128 stands for zero in the data rows.
Each row below has a hidden score, from 0 to 40, with 20 about the middle. What is it? The score is a weighted sum of the row's numbers plus the product of two more (or one squared), each taken from its middle value.
[153 127 173 129  92 105 126 136  72  97 160 132 179 146 100  97 106 117
 160 129  84 123  93  96] >> 24
[144 125 130 137 156 161 137 156 109 135 103 156 106 107 101 137 157 143
 106  97 148 154 145 107] >> 19
[158 153 138  98 113 137  95 123 133 125  98 170 133 111 128 143 172 123
 157  45 119 189 149 161] >> 26
[160 102 134 119 132 101 122 141 103 154 168 125 114 166 162 154  97 142
 166 172 138  94 123 174] >> 17
[120 116 121 108 136 114 160  98  99 143 125 119 144 122 152 157  93 140
 189 132 128 111 122 136] >> 2
[118 136 125 176 104 130 139 149 169 165 142  86 116 125 142 109 145 139
 134 146 154 107 111 135] >> 10
[111 135 106  81 147 137 139  83 126 156 112 114 112 109 138 117 130 128
 165 114 121 125 145 126] >> 15
[164 128  98 124  83 136 131 175 134 111 100 124 123 156 158 149 118 168
  97 134 100 135 102 108] >> 28
[164 129 125  82 132 136 201 101 127 121 109 155 106 113 144 154  84 149
 148 131 113 140 126  94] >> 21
[133 123 126 123 162  95 144  81 101 155 116 134 136 133 131  96 147 115
 139 118 124 139 138  74] >> 20
[177 157 146 146 100 128 170 137 142 109 157 112 144 125 149 140 106 162
  91  98 116 107 108 120] >> 11
[133 116 136 139 105  92 117 112 114  94  89 128 148 102 104 143 140 120
 137  79 109 102 126 190] >> 30
[162 143 116 138 124 103 159 127 147 109 127 119 140 140 136 179  92 136
 105 113 118 118 107 114] >> 28
[137 101 112  83 132 120 129 138  86 118 104 118 123 137 176 166 102 138
 130 162 123  90 127 159] >> 25
[113 141 105 169 134 104 146 146 152 146 121  82 165 118 140 176 138 142
  99 138 159 122 107 106] >> 16
[104 114 108  96 166 146 132  88 161  96 149 143 126  89 124 102 132 121
 136 109 101 105 143 124] >> 29
[144 115 112  82 147 123 179 105 145 115 128 120 110 121 149 152 108 161
 118 128 105 144 105  90] >> 15
[168 142 183 128  93 106 114 127 139 107 154 133 155 113 113  99 115 109
 145 154  85 179  96 116] >> 16
[120 126 150 142 100 129 146 122 136 130 121 161 149 105  92 141 115 141
 125  78 115 123 159 179] >> 26
[159  94 130 132 162  81 137 102 109 181  94 123 112 133 129 109 139 129
 169 146 127  75 107 121] >> 9
[147 125 152 168 114 108  96 118  93  93 154 118 187 140 114 127 120 100
 140 133 126 113  89 110] >> 34
[139  97 168  98 104 126  93 165  81  76 161 171 121 150 151 102 116  78
 145 183  93 123 113 121] >> 22
[ 87 150 102 162 139 124 185  98 149 135 107 132 137 123 149 119 142 125
 141 128 153 118 146 133] >> 14
[103 108 135 146 178 125 146 114 151 168 147 119 108 141 144 131 134 112
 144 116 127 103 108 105] >> 10
[117 140 115 112 134 158 183 107 129 109 120 136 122 118 128 103 125 157
 121  93 145 129 150 132] >> 20
[167  96 165 140 104  67  73 108 107 141 105 146 176 129 114 149 125 102
 148 146 133 159  86 122] >> 11
[101 163 122 169  95 140 122 150 145 148 109 117 132 145  82 125 135 100
 141 119 135 109 133 135] >> 31
[140 133 119 168 143 141 129 117 161 168 122  84 143 111 129 126 139 146
 109 129 155 100 108 122] >> 15
[116  91 132 126 146 146 115 143 113 120 118 154 118 138 149 112 113  95
 124 142 154 143 157 133] >> 23
[ 80 126 152 101  97 130 123 143 115 157 118  79 114 143 105 123 143 177
 157 151 101 122 112 169] >> 38
[186 135 139  98 116  89 137 155 147 114 120 112 161 107 162 152 118 135
 134 113 117 120 105 100] >> 16
[120  81 129 124 135 117 151 137 142 114 115 130  85  93  92 129 153 142
 124 127 143 144 136 136] >> 9
[119 165 117 170  99 158 130 138 154 139 139 100 131 128 119 113 112 145
 110 140 116 140 167 129] >> 17
[145 115 138 140 149 147 166 125 124 126  78 124 125  78  75 120  86 148
 115 108 113 174 170 120] >> 21
[136 155  83 137 146 150 116 120 133 147 140 128 136 134 127 131 139 112
 121  83 145 157 117 131] >> 29
[ 99 135  98 120  90 149 117 163 159 141 161 120 100 130 129 104 142 168
 110 119 118 160 116 141] >> 18
[120 143 106 120 165 119 146  75 105 161 108 117 119 124 119 130 145 111
 126 140 152 131 101 114] >> 23
[107 141 140 112 151 119 150  99 116 114 114 157 134  54 140 106 105 131
 158 129  75 109 143 135] >> 16
[141 141 111 120 114 124 141 127 130  95 136 118 153 113 130 156  95 141
 110  82 112 118 127 120] >> 26
[ 94  91 156 122 118 139 105 127 134 117 113 158 135 118  92 144 175 100
 125 103 127 162 127 145] >> 20
[119 198 104 146 109 197  83 155 162 127  90 131  99 147 157 107 147 132
 139  90 120 178 130 130] >> 25
[132 122 152 147 108 116  81 139 126 139 138 114 145 171  84  86 139 119
 163 169 120 116 111  94] >> 16
[110 124 127 114 172 134 129  81 119 140 124 151 136  99 133 110 138 130
 140 125 149 139 141 121] >> 18
[115 103 153  94 165 123 118 121 123 135 173 141  69 160 143 115 126 116
 124 119 127 103 122 138] >> 12
[139 102 145 136 110  90  91  96 138 168 140 103 131 148  81 151 146 129
 141 134 129 114  87 140] >> 16
[118  67 141  96 129  96 119 151 121 113 151 139 131 141 153 139 100 117
 144 145  97  92 136 153] >> 14
[150  86 140 110 123 131 163 154 128 119 112 139 111 155 160 105 110 123
  86 134 147 119 147 125] >> 26
[ 83 152 125 156 115 162 124 157 135 141 104 117 113 150 108 136 144 130
 141 101 123 142 151 156] >> 34
[135 122 127 156 159 124 119 107 193 115 120 101 151 128  97 160 123 161
 101  81 130 122 166  95] >> 21
[165 151 143 153 114  89  94 143 108 118 140 112 141 170 135 124 119 122
 155 169 114 122 113 114] >> 11
[114 150 124 110 141  88 128  99 104 132 155 155 138 119 123 138 139 110
 159 130 132 138  98 100] >> 20
[106 147 122 122 142  94 149  76 115 151 132 134 140 120 111 110 136 103
 144 153 141 155 128 113] >> 22
[138 142 133 126 123 140 156 110 128 108 127 149 135  91 129 122 124 136
 115  97 103 128 164 160] >> 18
[113 165 118 174 127 151 120 144 178 171 148  94 110 171 120 124 135 152
 104 138 141 102 134 143] >> 5
[141 112 127 119 139 115 125  96  97 147 146 152 135 134 134 103 123 101
 164 160 150 144 109  73] >> 19
[124 124  95 161 128 131 119 110 139 143 140  82 152 124 112 126 117 145
 115 126 146 135 128 111] >> 15
[ 99 179  91 136 127 185 109 141 149 111 117 130 100 143 142 116 147 127
 125 105 110 159 114 136] >> 30
[140 130 111 113 139 123 137 150 136 115 128 152  98 133 182 156 123 128
  99 141 144  99 159 141] >> 16
[134 121 143 110 151 106 140  89 120 205 125  79 105 122 130 136 130 123
 161 164 140 108 103 139] >> 16
[157 116 177  74 103 122 145 119  75 109 182 163 139 121 126  62 116  87
 170 150 107 174  81  76] >> 29
[132 131 113 163 132 125 132 122 170 129  93  85 167 112 112 149  95 157
 121 110 147 113 142 139] >> 7
[175 126 117 150 114  99 156 146 163 136 138 119 140 155 155 152 107 136
 102 105 141 131  99  82] >> 17
[ 85 126 152 118 108 134 109 100 137 147 142  97 120 125  80 129 158 163
 103 147 144 138 100 128] >> 19
[125 154  94 153 139 150 143 132 135 136  72 116 105 112 125 145 124 150
  79 139 159 146 109 103] >> 24
[117 118 130 116 147 164 150 151 127 110 116 141  92 129 142 158 118 115
 123 151 130 100 152 158] >> 20
[140 149 125 153 117 136 111 106 127 123 142  86 164 122 111 132 103 141
 136 131 147 116 122 102] >> 20
[103 112 129 120 144 159 132  95 148 148 147 149  87  81 100  98 149 109
 123 114 139 142 141 133] >> 17
[149 130 114 124 141 118 121 133 146  98 140 102 157 108 136 151 123 118
  96 105 135  95 131 136] >> 24
[175  78 151 121 138  87 162 186 124 111 121 170 113 131 119 146  98 155
  88 130 166 123 140  54] >> 23
[187 124 101 137 124 123 141 168 174 133 141 120 150 147 141 158  93 143
 112 116 132 105 105 101] >> 19
[148 121 144  87  94  85 132 137 146 139 103 152 166 123 124 162 134 151
 142  99 114 117 108 152] >> 18
[ 98 103 142 108 124 124 106 146  92 111 134 178 108 164 152 108 135  76
 130 164 122 102 140 109] >> 31
[128 157 127 144 112 130 159 114 149 104 148 106 126 139 126 113 130 123
  94 113 147  94 111 139] >> 15
[115 103 128 140 166 146 161  97 157 158 109 130 106 120  91 151 127 129
 119 118 118 139 185 137] >> 20
[136 132 158 138 103 128 114 120 113 122 163 127 148 134 129 108 127 103
 116 134 108 128 106 102] >> 23
[165 128 132 176 142 105 129 165 171 115 130  87 169 156 134 156 132 129
 107 112 135 108  95  96] >> 17
[121 102 112 100 156 117 117 152  89 114 139 167 129 174 159 138 104 141
 110 148 151  94 180 116] >> 29
[140 105 121 122 154 107 101 139  92 122 124 150 120 153 154 141 116 109
 126 157 184 120 149 112] >> 23
[121 123  99 119 162 181  97 126 129 107 122 171 115 159 173 141 122 115
 114 105 138 124 181 161] >> 38
[135 120 124 109 154 118 130 146  96 111 139 158 113 157 163 124  92 134
 122 124 144 112 147 112] >> 21
[138 117 151 118  92 101  96 109  87 131  92 122 159 103 119 118 125 151
 152 127 116 104 116 179] >> 21
[139  88 130 109 133 135 110 128 115 144 130 141  94 174 156 149 144 101
 132 176 135  96 118 169] >> 25
[149 129 140 144  91  89  77 149 106 132 143 111 141 173 126 117 103 121
 154 177 124 150 112 108] >> 24
[137 111  97 117 125  87 154 129 114 114 137  96 145 119 145 143  84 150
 133 124 109 121 117 151] >> 10
[110 122 111 128  72 108 119 146 114 131 117  95 130 114 138 124 107 150
 160 143  81 109 102 138] >> 9
[101 140  90 130 145 139 136  85 103 153 143 136 143 111 120 128 138 122
 129 130 163 130 123 116] >> 24
[143 141 105 129 138 168 172 157 108 132  78 135  98 111 123 124 122 166
 107 122 153 139 135 112] >> 24
[144 133 136 147 116 157 120 131 132 107 155 105 118 126  79 118 126 110
 124 109 118 139 119 152] >> 24
[ 98 108 154  65 143 131 121  91 124 169 154 149  74 129  87 120 180 112
 147 145 126 111 130 126] >> 17
[141 143 142 144 112 119  94 139 135 120 138 116 172 117 104 113 129 119
 134 143 124 120 106 134] >> 18
[185  93 175 113 102  83 122 154 149  91 100 175 162 135 138 151 133 145
 134  92 136 109 120  91] >> 15
[129 154 128 120 106 118 137 124 122 141 122 159 125 103 133 151 149 156
  97 102 139 121 135 180] >> 21
[139 125 179  90 111 146 122 107  85  97 175 164 134 126 131  65 126  77
 174 153 107 148  93  95] >> 20
[ 79 112 155 116 166 142 133  65 103 156 144 118 104 119 112 121 181 126
 121 156 136 134 130 130] >> 17
[140 138 123 131  88  99 145 132 145 128 103 143 137 115 146 138 154 129
 114 101 125 119 120 163] >> 22
[139 134 137 149 123 139 136 130 110 130 127 101 131 140 135 142 139 125
 142 123 137 106 118 136] >> 23
[167 116 104 151  88  70 114 116  94 152 157  69 125 146 115 154  89 167
 137 113 111 115  94 163] >> 18
[129 148 107 142 115 134 147 144 136  93 124 119 163 120 146 147 122 134
  97  86 149 127 120 121] >> 24
[ 63  78 161  94 140 172 110 124 135 123 151 151  69 137 135 120 121 106
 121 131 134 112 166 131] >> 18
[103 102 135 139 158 159 133 152 127 141 152 142 119 155 158 130 138 123
  78 143 168  99 144 124] >> 21
[ 79 168 108 160 114 152 100 141 121 114 121 134 132 136 127 116 128 143
 150 157 154 122 123 108] >> 19
[130 139 129 116 109 111 115 118 135 116  73 170 150  87 114 141 149 130
 129  75 111 131 148 169] >> 26
[110 137 127 134 163 134 121  96 126 131  98 158 114 117 122 131 147 122
 129  96 139 184 156 129] >> 23
[124 121 142 123 144 115 112 116  92 150 148 154 145 161 144 105 111 105
 161 163 109 144 113  74] >> 27
[116 104 131 149 137 167 124  65 128 135 158 125  84 109  90 124 160 105
 139 111 131 115 154 118] >> 28
[137 120 149 115 103 114 118 134 113  90 159 147 165 127 113  67 122  89
 163 145  96 162  95 103] >> 21
[119 113 106 124 101 113 129 149  94 102 122 109 142 145 166 135 103 153
 161 148 117 110 114 167] >> 11
[ 97 169  98 169 110 154 156 146 146 145 119 101 125 141 130 131 137 145
 128 138 113 128 125 155] >> 24
[145 182  80 178 147 134 104 150 119 128 131 114 142 141 145 134 149 127
 124 104 159 154  75 138] >> 33
[117 110 180 108 134 142 157 113  79 127 142 149 147 124 106  76 136  78
 138 161 127 151 129 114] >> 31
[139 158 100 132 149 129 176 105 135 143 123 143 123  92 127 139 150 119
 124 104 145 121 136 147] >> 16
[160  98 120 150 123 133 112 159 101 126 166 159 137 189 183 121 100  91
 140 143 142 136 135 125] >> 29
[ 97 138 135 133 144 164 167 147 131 112 152 147 101 144 174 136 132 131
 123 142 155  94 155 132] >> 17
[ 99 119 126 155 104 156 118 128 146 127 158 110 100 120 102 128 146 128
 129 141 161 148 115 141] >> 13
[145 115 148 110 125 115 159 157 132 105 118 141  99 112 120 118  94 127
 119 125 154 127 144  65] >> 23
[107 170 101 152 124 130 126 135 122 113  88 128 142 102 134 117 135 126
 124 107 116 113 163 150] >> 20
[128 135 123 149 136 133 111 126 126 135 136 107 136 153 126 117 152 127
  94 115 151 130  90 138] >> 26
[ 90 149 119 143 104 132 107 145  98 103 128 122 143 133 128  90 143 144
 169 142 122 137 132 108] >> 25
[140 124 110 141 124 120 125 123 152 114 124  91 161 104 123 141 135 146
 133 122 115  82 104 152] >> 23
[146 109 141 134 131 117 118 106 180 135  88 131 167 100  97 150 155 121
 113 104  99 133 162 155] >> 25
[143 101 180 120  65  85 130 124  94  86 122 166 133 111 104 103 158  97
 133 151  80 130 106 122] >> 21
[128 114 151 103 108  94 135 139 132 114 112 137 181  98 134 150 121 148
 142  95  98 108 138 123] >> 20
[154  81 151 108  76  82 106 117 119 147 109 115 153 136 111 150 129 143
 177 131 124 117 115 142] >> 2
[115 171  86 142 121 149 146 148 136 103  94 138 112 135 151 135 126 148
 129 129 151 146 149 124] >> 22
[161 107 116 125 107  90 135 141 112 112 128 110 191 118 155 144  94 148
 126 137 104 115  92 119] >> 17
[127 147 140 122 186 156 129 104 154 133 119 153  96 116 119 114 168  98
 134 103 127 161 150 145] >> 13
[146 133 124  80 128  97 180 117 135 117 112 137 128  98 153 129 112 147
 125 119 117 134 125 108] >> 17
[148 125 141 140 125  88 124 129 164 142 103 134 167 116 134 132 148 123
 116 135 137 120 135 143] >> 15
[146 129 116 170 127 133 117 137 159 121 109 100 147 127 102 151 104 112
 131  94 129 143 135 128] >> 17
[128 139 132 151 143 101 131 121 154 121 133  82 144 127 111 172 148 126
 127 109 105 128 137 119] >> 17
[136 130 133 142 157 102 137 118 141 103 126 122 144 151 121 157 137 129
 107 110 124 116 141 113] >> 20
[114 166  99 165 154 150 111 145 145 118  76 140 117 137 150 118 143 154
 142  89 138 142 133 121] >> 19
[136 143  99 135 121 137 145 119 135  86 133 114 142 119 140 143 123 120
 109  81 129 136 120 139] >> 30
[135  74 126 111 153 140 140 109 136 154 131 129 135 105 157 149 143 110
 124 120 136 133 125 136] >> 11
[117 164 123 140 134 172 118 146 138 129 105 118  93 136 156 125 164 141
 144  98 128 167 141 140] >> 20
[131 107  97 163 121 132 106 157 180 114 118  86 103 106 130 135 145 142
 125 113  86 136 189 130] >> 11
[168 137  97 120 126 119 137 139 137 118 133 106 154 118 125 161  81 170
  96 122 115 125 106 103] >> 26
[120 112 133 106 171 132 155  99 187 164  98 126 112 107 129 142 131 134
 109 114 109 114 171 114] >> 12
[111 101 147 127 158 144 138 105 160 141 150 101  95 116 151 135 181 114
 112 136 134 122 136  97] >> 12
[122 168 130 159 112 135 140 130 158 167 122 101 135 141 144 145 142 149
 123 102 159 119  70 168] >> 17
[201 142  99 133 113 124 148 139 169 113 141 113 137 125 152 164 108 153
 126 110 145 124  88 120] >> 24
[135 162 112 163 135 121 141 127 187 129  97 103 161 126 108 134 108 146
 113  96 129 134 160 133] >> 16
[125 105 180 125  97 130 123 107 148 109 124 164 118  97  73 135 202 115
 108  90 110 144 137 152] >> 22
[167  92 134 136 146 142 125 149 143 127  89 135  82  84  88 130 108 144
  94 115 117 151 184 107] >> 13
[137 137 124 175 111 136 112 176 149 127 139 100 128 155 149 130 113 156
 140 124 122 121 116 101] >> 15
[131 169  86 105 154 165 110  93 143 148 128 134  83 126 136 125 141 109
 145 120 128 165 138 131] >> 25
[114  97 152 122 125 121 116  97  99 149 149 105 119 134  84 130 153 129
 136 144 169 124  90 124] >> 19
[116 142 101 144 132 140 128 126 135 134 135 114 134 151 116 140 132 125
 118 107 143 130 101 130] >> 24
[196 128 126 109 103  98 162 131 147 125 145  97 154 161 150 142 124 148
 111 101 131 113  97 116] >> 20
[141 112 185 110  97  77 115 110 134 177 113 140 135 118  81 130 148 131
 154 112 133  79  98 178] >> 15
[136 114 140  91 114 101 169  97 120 156 124 132  85 125 109 102 163 115
 131 145 144 112 107 141] >> 16
[127 139 102 129  77 146 151 148 149 138 129 135 105 141 136 135 111 165
 134 107 107 137 106 144] >> 17
[128 109 127 124 172 141 160 109 158 134 141 122 130 101 143 119 122 136
 133 136 106 119 156 127] >> 11
[110 175 135 178 126 139 123 144 134 155 130 115 117 139 146 131 125 148
  96 122 116 113 158 153] >> 3
[100 145 121 129 105 146 133 156 155 106 135 114 115  98 144 129 115 164
 140 125  71 107 155 155] >> 13
[139 125 167 144 105 131 104 122 106 117 148 121 150 128 130 117 130  93
 131 134 118 149 126  91] >> 27
[123 139 131 144 117 121  98 140 135 138 155 111 124 145 108 110 130 131
 143 161 142 141 135  97] >> 18
[132  99 148 102 142 150 114 158 116 116 151 171 112 152 166 168 120 126
  82 125 135 115 145 112] >> 29
[118 114 154  92 106 146 117 148  97 113 156 175 107 140 137  93 122 100
 128 169 105 138 149 129] >> 23
[102 157 139 142 106 154 103 139 148 158 137 107 135 125 143  89 131 131
 147 161 112 152 151 141] >> 22
[156 130 117 137  98  77 113 130 103 145 122 100 156 124 153 159  83 156
 135 144 137 140  93 144] >> 6
[153 106 117 152 112 152 122 176 142 117 158 113 116 154 153 127 144 147
 102 145 136 117 118 116] >> 17
[148 133 168 141  89 120 119 115 121  98 163 108 126 116 117 112 131 120
 153 162 107 145  87  90] >> 17
[153  92 145 127 163 105 141 125 143 171 128 129 141 166 144 139 139 123
 119 132 139 132 114  66] >> 22
[118 128 178  91 109 144 118 152 113 126 185 153 106 131 124 116 122  96
 124 152 112 121 134 130] >> 16
[153 110 130 174 140 146 120 136 151 154 144  80 147 130 132 165 130 158
 123 128 135 119 122 147] >> 20
[ 95 104 132  92 150 188 109 138 131 109 168 151  48 134 109 145 147  94
 105 139 167 109 127 148] >> 22
[119 118 121 115 149 147 138  91 108 146 103 148 148  82 116 111 149  94
 120 129 140 138 155 109] >> 28
[145 147 105 127 136 128 187 119 125 123 122 163 115  98 150 104 141 139
 126 100 123 139 128 115] >> 15
[140 151  95 152 142 112 153 141 135 114  92 103 150 117 137 159 107 161
 107 115 142 109 120 125] >> 20
[130 130 149  84 109 143 134 143 116 120 172 150 112 151 131 108 134  97
 164 188  94 120 125 116] >> 17
[137 136 123 108 130 118 149 102 108 145 137 137 142 120 110 108 142  95
 148 130 139 110 115 105] >> 24
[ 76 107 133 117 146 124 148 105 103 159 133 134 117 104 113  91 116 117
 139 141 116 149 116  91] >> 21
[161 135 151 134  71 130 100 140 111  97 164 121 151 149 111 110  94  77
 164 128 103 130  73  87] >> 27
[156  75 132  85 109 114 153 161 153 128 130 147  90 145 174 164  66 150
 125 145 117  82 126 121] >> 8
[150 128 129 150 143 100 101 109 101 146 154 101 170 152 100 133 119  96
 129 130 115 131  89  88] >> 28
[119 122 142 100 138 138 158 102  87 134 151 154 135 125 121 105 129  87
 151 155 128 139 129 107] >> 32
[147 114 120 158 131 114 145 152 169 131 151 116 147 138 118 138 119 153
 109 118 106 135 134 113] >> 16
[131  97 109 140 136 134 133 124  97 141 101 107 101 103  91 130 118 151
 107 156 138 148 161 142] >> 23
[163 111 131 155 140 110 114 114 164 112 118  97 134 119 115 155 137 118
  96  96 131 136 152 120] >> 26
[114 147 109 125 161 146 127  97 121 144 140 131  99 119 122 121 144  91
 113  99 152 178 139 127] >> 25
[155 105 167 108  93 135 103 158  84  92 168 155 116 146 146  94 103  95
 139 181  87 110 102  99] >> 15
[156 115 151 151 107  93 106  95 131 166 155  81 144 164 114 131 118 157
 157 132 130  91  67 142] >> 16
[148 134 127  99 167 118 157  91 113 148 117 119 110 122 102 141 152 132
 164 104 162 112 132 152] >> 14
[178 113 130 127 109  97 167 141 172  99 106 113 140 152 147 176 107 153
 132 113 122 110 114 122] >> 11
[123 166 157 128  59 122 112 137  90 123 168 138 124 144 116  93 111 103
 146 175  93 158  92 147] >> 25
[139 136 127 100 103  93 130 131 148 100  94 150 179 115 117 153 151 163
 156 128 119 135 125 108] >> 15
[116 130 132 126 158 148 129 141 137 145 130 137  87 181 147 139 129 102
 113 138 130 126 137 138] >> 21
[160 139 125 163 131 124 129 170 175 131 135 127 129 172 157 132 115 144
 129 133 149 122 107  94] >> 12
[115 159 133 145 126 125  82 132 122 131 136 122 147 166 103 116 129 163
 147 153 145 113 144 116] >> 14
[138 131 132 115  99 102 134 109  93 123 137 135 170 137 111 111 110 119
 143 139  93 144 108  98] >> 31
[153 134 114 155 118 131 108  90 161 114 158 104 115 142 126 118 132  92
 108 121 136 172 127 124] >> 36
[ 70 114 146 122 137 165 105 122 124 141 166 114  90 132 108  82 158 152
 128 144 133 137 146 139] >> 14
[129 124 177  96 107 150 117 157 111 118 177 169 120 160 138  90 112  75
 149 162 101 132 128  92] >> 27
[121 133 103 127 147 175  99 157 143 115 109 156  99 165 172 111 108 107
  88 114 126 141 150 125] >> 31
[118 100 127  87 151 139 129 160 124 110 112 146 126 133 184 151  74 124
 136 143 108  95 168 123] >> 22
[110 118 111 153 163 140 159 101 133 144 135 128 124 113 107 135 124 121
 110 145 144 121 188 141] >> 17
[102 152 119  94 144 162 155  82 119 128  68 150 114  86 121  91 145 134
 126 137 136 138 138 122] >> 20
[162  87  93 116 105 112 116 133  95 136 131 108 187 102 143 130  97 141
 149 166 143 110  90 132] >> 4
[123 169 100 153 113 157  78 143 126 125 110 122 101 143 131 102 141 146
 130  98 127 141 125 131] >> 25
[157 107 133 136 137 111 126 138 150  97 168 101 167 120 150 165 115 136
  80 115 123 117  89  93] >> 29
[118 155 146 176 125 117 147 134 147 118 134  86 153 120 127 143 124 136
 106 117 137 109 121 143] >> 16
[170 103 155 113 159 116 152 151 142 121 147 137 134 150 169 122 132 120
 130 138 149 150 140  74] >> 18
[151 141 129 135 110 112 113 149 110  83 141 119 152 123 132 113 130 112
 121 154 112 148 106 125] >> 20
[142 142 115 147 118 128  96 102 128 112 129  90 140 129  98 120 131 150
 109 153 132 114 124 138] >> 26
[ 81 154 110 158 105 142 115 146 147 130 132 110 107 152 114  91 131 173
  83 124 138 110 127 141] >> 14
[118 123 109 130 156 155 150 143 118 120  98 164 111 151 148 136 131 108
  97 105 142 119 168 150] >> 28
[ 99 121 145 123 110 107 116 121  90 128  92 139 150 111 101 123 135 163
 149 100 109 106 147 167] >> 25
[128 155 106 119 108 142 126 171 164  98 128 117 138  90 160 113 105 163
 153 132  77 102 124 148] >> 11
[132 122 134 160 130 130 138 105 135 111 138  91 144 129 115 153 111 126
 101  82  95 117 145 102] >> 30
[112 213  71 139 116 177 119 143 146  99 132 116 101 140 133 142 167 128
 128  91 113 182 135 171] >> 28
[101 127 165 104 135 150 129 114 100 157 143 148 127 127  97  84 128  86
 155 132 113 141 117  91] >> 35
[138 132 173 156 110  70 130 122 145 135  72 121 163 113 109 137 142 150
  98 131 162 120 158 143] >> 17
[157 146 121 144 117 111 120 127  94 117 128 124 166 139 100 138 131 129
 127 133 173 119 118 117] >> 25
[134 137 108 108 166  98 108  88  85 148 130 119 112 141 106 134 149 100
 163 152 165 140  96 107] >> 19
[164 132 135 118  96 145 125 149 114 106 152 128 155 128 110  95 122 121
 140 133  86 156 127 100] >> 21
[109 113 142  95 141 105 153  79 105 181 121 127 122 124 123 113 131 116
 162 153 117 124  91 123] >> 19
[ 95 127 122 132 156 153 136 130 161 168 156 116 124 152 172 135 134 138
  90 155 153  93 132 153] >> 16
[ 86 154 152 113  96 143  78 151 131 119 167 134 136 132 115  84 140 116
 178 151 107 148  75 108] >> 16
[114 125 141 119 106 108 157 117 123  95  64 171 161  90 115 138 164 153
 107  91 135 125 141 163] >> 25
[105 107 126 117 139 129 117 116 126 155 134 150 127  71 116  75 143 107
 125 147 128 131 137  95] >> 16
